The rows below fall into families. The same turns and mirrors carry the whole set onto itself and the rows of a family onto each other. For each named row, which other rows are in its family? Write them in the order they are listed.
These 32 rows form 4 families of 8 rows each.
j_303: [-16   2  22 -15   9 -14   8 -16  26]
j_386: [-25  15 -14 -10  11 -24   5  -5   6]
j_450: [  3  -7  15 -11  31  -3 -30  -7   9]
j_589: [-10   5  22  25   2  -9  -9  16  24]
j_70: [  3  -6   1  15  10   6 -30  -3  -7]
j_413: [-30  -1  10  16  15 -18   5 -24  23]
j_384: [-17   2  -1 -19  12 -16  -9 -31   6]
j_291: [  3  -8   4  -8  18   5 -23 -18  -5]
j_814: [ -8   5   2 -25  35 -14  -7   0  11]
j_658: [-23   2   6 -18   1 -28   5  -7  11]
j_619: [-18   5   7  36   7 -15 -23   8  15]
j_211: [-10   1 -10  17  -5  -2 -19 -12 -10]
j_730: [ -2   5   4   3  32  -8 -21  24  10]
j_681: [ -5  -3  18   8  11 -15 -20  28  13]
j_328: [ -5  -8  22 -23  21 -17 -10   6  16]
j_785: [-18  16 -12  18   9 -18 -10  20   5]
j_632: [ -1  17  -7  20   9   3 -19  13   2]
j_870: [-23   6   3  12 -10 -27  -5  15   9]
j_316: [-17  -3  14 -17  27 -17  -8 -27  20]
j_892: [ -5  13  -6 -21  19  -1  -2 -18   5]
j_625: [ -2  -4  33  -3  21  -5 -10   6  28]
j_801: [-14  -9  23  24  31  -7 -12  -3  26]
j_29: [-25  11 -11  18  -8 -19 -13 -12   1]
j_645: [ -3  -8  23   7  34  -7 -29   3  21]
j_595: [-33   9  -2  12   0 -25  -2 -21  13]
j_27: [-25  -1  12  35  14 -13  -5  -6  22]
j_240: [-25  11  11  13 -10 -19   7  -6  22]
j_498: [  9   8   4  -7  29   8 -20   4   7]
j_427: [-18 -10  21   5  31 -10  -2 -21  26]
j_639: [-15  22 -17   5  -1  -7  -1  -9   1]
j_979: [-10  -2  -7  -5   3  -4 -12 -28  -8]
j_239: [ -4   1   5  26  11  -5 -35  12   5]

The rest of the family of j_595: j_450, j_384, j_619, j_316, j_29, j_645, j_239
The rest of the family of j_27: j_70, j_413, j_291, j_211, j_801, j_427, j_979
The rest of the family of j_328: j_386, j_814, j_658, j_730, j_681, j_785, j_870

The rows below fall into families. The same turns and mirrors carry the whole set onto itself and the rows of a family onto each other. For each named row, which other rows are in its family? Write them in the order they are listed.
These 18 rows form 3 families of 6 rows each.
j_666: [  3  35  15  10 -25   1   5   2 -10  -4 -13 -10 -13 -28 -13  45   3]
j_955: [  2  12   8  -5 -22   5 -20 -33 -18 -26 -29   7   7  33  -2   4  -8]
j_443: [  2  42  24  -1 -20 -12  15   9 -11   4 -12  12 -28  -6 -21  31 -12]
j_807: [  4  35  12  17 -18   9 -19  17 -13   0 -31 -19   7   8 -14  28  -1]
j_404: [  1  37  19   4 -24   1   1  19 -16   6 -32   4 -15  -3 -20  34  10]
j_483: [  7  36  17  16  -9  -1 -17   0  -8 -18 -13 -28  15  15 -10  16 -28]
j_649: [  5  19   7  11 -19   7 -20 -29 -12 -30 -12 -27  19   1   3  23 -12]
j_154: [  6  46  21  15 -14  -3  -2  18  -6  -1 -15 -17  -4  -3 -20  30 -20]
j_191: [ -2  27  19 -13 -29  -6  10  -5 -19  -3 -31  28 -26   4 -18  25  12]
j_334: [ -2  12  14 -15 -29  -7   9 -44 -19 -25  -8  18 -17  -5   0  24   1]
j_916: [  3  22  16   1 -12  -5 -15 -28 -14 -30 -11 -10  13  30  -1   4 -29]
j_930: [  6  32  10  19 -20   7 -13  -3  -8 -14 -14 -31  10 -16  -7  37  -7]
j_261: [ -1  18  20 -15 -18 -13   2 -36 -19 -26  -7  17 -10  25  -1   6 -21]
j_410: [ -2  28  24 -16 -22 -16  17 -18 -17 -10  -8  28 -30   8 -12  20 -13]
j_611: [  5  22   7  13 -16  11 -29  -9 -14 -17 -30 -18  17  26  -5  13 -10]
j_852: [ -1  25  17  -8 -30  -6  15 -18 -15  -9 -10  15 -27 -23 -10  39   7]
j_613: [  1   9  10  -5 -24  -1 -10 -49 -16 -36  -9  -2   6   7   7  17  -8]
j_518: [ -2  15  15 -18 -28  -4  -1 -31 -20 -19 -29  30 -15  22  -8  10   3]

The rest of the family of j_410: j_443, j_483, j_154, j_916, j_261
The rest of the family of j_613: j_666, j_649, j_334, j_930, j_852

The rows below fall into families. The same turns and mirrors carry the whole set onto itself and the rows of a family onto each other. For each named row, which other rows are in its family? Write them in the order they are listed.
These 32 rows form 4 families of 8 rows each.
j_604: [ -6 -14  12  32   0 -10 -15   5   3 -11]
j_561: [  7  22  -4 -14   4  13  12  -2   0   3]
j_949: [ -5  -9  12 -15   5 -12 -10   7  20  -6]
j_143: [ -7 -28  11  21   2 -13  -2  16  -8 -12]
j_262: [-26  -9 -14   5 -11 -15  -9 -14 -13  -3]
j_844: [  5   0  11  17   1   6  28  11  15 -14]
j_748: [  0  -2 -16  24 -15   8  18  -3 -25  -5]
j_232: [  6   0 -11  25 -19   4   7   7 -29   2]
j_346: [ -8  -4  -3  13  -7 -19  21   7   3  22]
j_846: [-10 -14 -12  17   3   0  16   7  10  23]
j_102: [  1 -26  -1  30  -4  -6 -13   9   1 -11]
j_271: [-15  -6 -19  -3 -19 -12 -21  -1  -5   6]
j_367: [-15   3 -28  -4  -5   3 -17 -10 -14  -3]
j_269: [ 11   6  12   2 -11   7 -11  -8 -10 -28]
j_467: [  1 -12   4  -4 -10  14 -10  -7  -8 -32]
j_840: [-16 -17 -17   6   2 -11  18  12   5  16]
j_209: [ 9  4 11 18 10  1 14 26 10 -8]
j_33: [  0  13 -24  28 -12   4  16   7 -10   1]
j_864: [ -6  16  -3 -21  -6   2  21  -5  -7   0]
j_586: [ -5   9 -13 -21 -10  14  19   4  -8   3]
j_823: [-11 -11 -15  -7 -11 -11 -20  -7 -20   3]
j_167: [-20   0 -13   7  15 -13   9   7   5  19]
j_743: [  4  -1  16  15   8  16  25  10   0 -13]
j_568: [ -6  -7   7 -13  18  -1 -19   9   5 -10]
j_333: [-13 -15 -12  28   2 -11 -14  18  -5 -14]
j_17: [ -2   9  10  -4 -13   3 -11   3 -16 -30]
j_918: [ -7 -13  14 -13  12  -4  -5 -10  10   6]
j_558: [-17  -5   8 -13   9   0  -3   2  23  -9]
j_887: [  0  -3 -14  22 -29   0  16   9 -15 -15]
j_714: [  0  12 -11 -13 -19   9  14 -17   3   2]
j_788: [19 -7 15  4 -5 11 21 15  8 -6]
j_850: [ 14   6  -3   8  -9  15 -13   8 -10 -28]

The rest of the family of j_844: j_949, j_748, j_102, j_269, j_840, j_864, j_823
The rest of the family of j_568: j_561, j_367, j_209, j_33, j_167, j_333, j_850

The rows below fall into families. The same turns and mirrors carry the whole set onto itself and the rows of a family onto each other. For each named row, which other rows are in its family? Write them in the order they are listed.
These 32 rows form 8 families of 4 rows each.
j_62: [-11   5 -15  -1  -5   1 -12  -6  21  22   1   1]
j_756: [ 19   2   0  13   1   1 -15 -22  -4 -20  -3  -8]
j_908: [ -8  11 -11  -3  -4   3 -15   7  17  25  -1   5]
j_220: [ 24   5   1   9  -3   6 -17 -13  -4 -18 -14   0]
j_751: [-12 -10   0 -11  19  26  17  20   9   2   8  -3]
j_534: [ -5   6  -1 -12   3   3 -19  -3  23  24   2   5]
j_55: [  3   1   2  -8   8   8  -8 -11  19  30 -12  -3]
j_66: [ 11 -24   0  -4 -16   3 -12  14 -23 -12  -2 -28]
j_859: [ -4 -12  -3 -10  10  19  16  33   9  10   6  -1]
j_517: [ -3 -19   0  -9  14  13  23  26  15   4   6  -3]
j_194: [ 17 -32   8 -10  -3   9  -2  -3 -14 -13  11 -31]
j_671: [ 23 -17  -7  16   4   2 -23  -5  -1 -10 -13   5]
j_592: [  2  12  -7 -12   6   6 -12   2  22  25  -8  -6]
j_279: [-11  12  -6 -17   2   9  -6  -4  24  17  -4 -15]
j_506: [  2 -32  10  -5  -8  18  -5  -3 -13 -18  10 -28]
j_430: [ 29  -5  -5   7  -4  -1 -16 -10  -6 -18 -10   3]
j_268: [  2   0   5 -15  11  20  19  14  24   2  15  -4]
j_273: [ 16 -35   2   1 -11   9  -3   3 -16  -4  15 -27]
j_145: [-12  -6   9  -1  16  19  22   9   5  11  21  -6]
j_574: [ -8 -14   0   2   0  27  18  27  13  10  12  -5]
j_414: [ 20  -2  -2  22   1  -4 -13 -10  -7 -15 -12  -5]
j_562: [  7 -26  -1  -5 -11   3  -4   5 -23 -15  13 -27]
j_969: [ -2 -33  -1   6  -3   2 -11  10 -19 -10  17 -21]
j_457: [ -7  -8  -2  -5   7  18  22  27  12  -3  15 -10]
j_728: [ 26  -4  -5  16 -13   5 -16   1 -11 -19  -1   3]
j_461: [-6 -1 -1 -8 13 22 18 22 12  7 21 -9]
j_382: [ 16   5   1  20   1  10 -20 -17  -9 -14  -3  -2]
j_629: [ -5   7   0   3  -5   1 -13   8  24  24 -12   0]
j_355: [ 15 -32  15  -9  -1  11  -8   8 -17  -5   7 -29]
j_956: [  2   8 -11  -8  -7   2 -16   0  27  21  -9  -4]
j_76: [ 18  -5  11  11  -3   0 -21 -18   3 -21  -9  -1]
j_345: [  7 -24   9 -10 -12  11  -4   7 -19 -12  17 -29]

The rest of the family of j_751: j_534, j_273, j_414
The rest of the family of j_355: j_62, j_517, j_382
The rest of the family of j_268: j_66, j_279, j_728
The rest of the family of j_55: j_671, j_145, j_969
The rest of the family of j_506: j_574, j_629, j_76

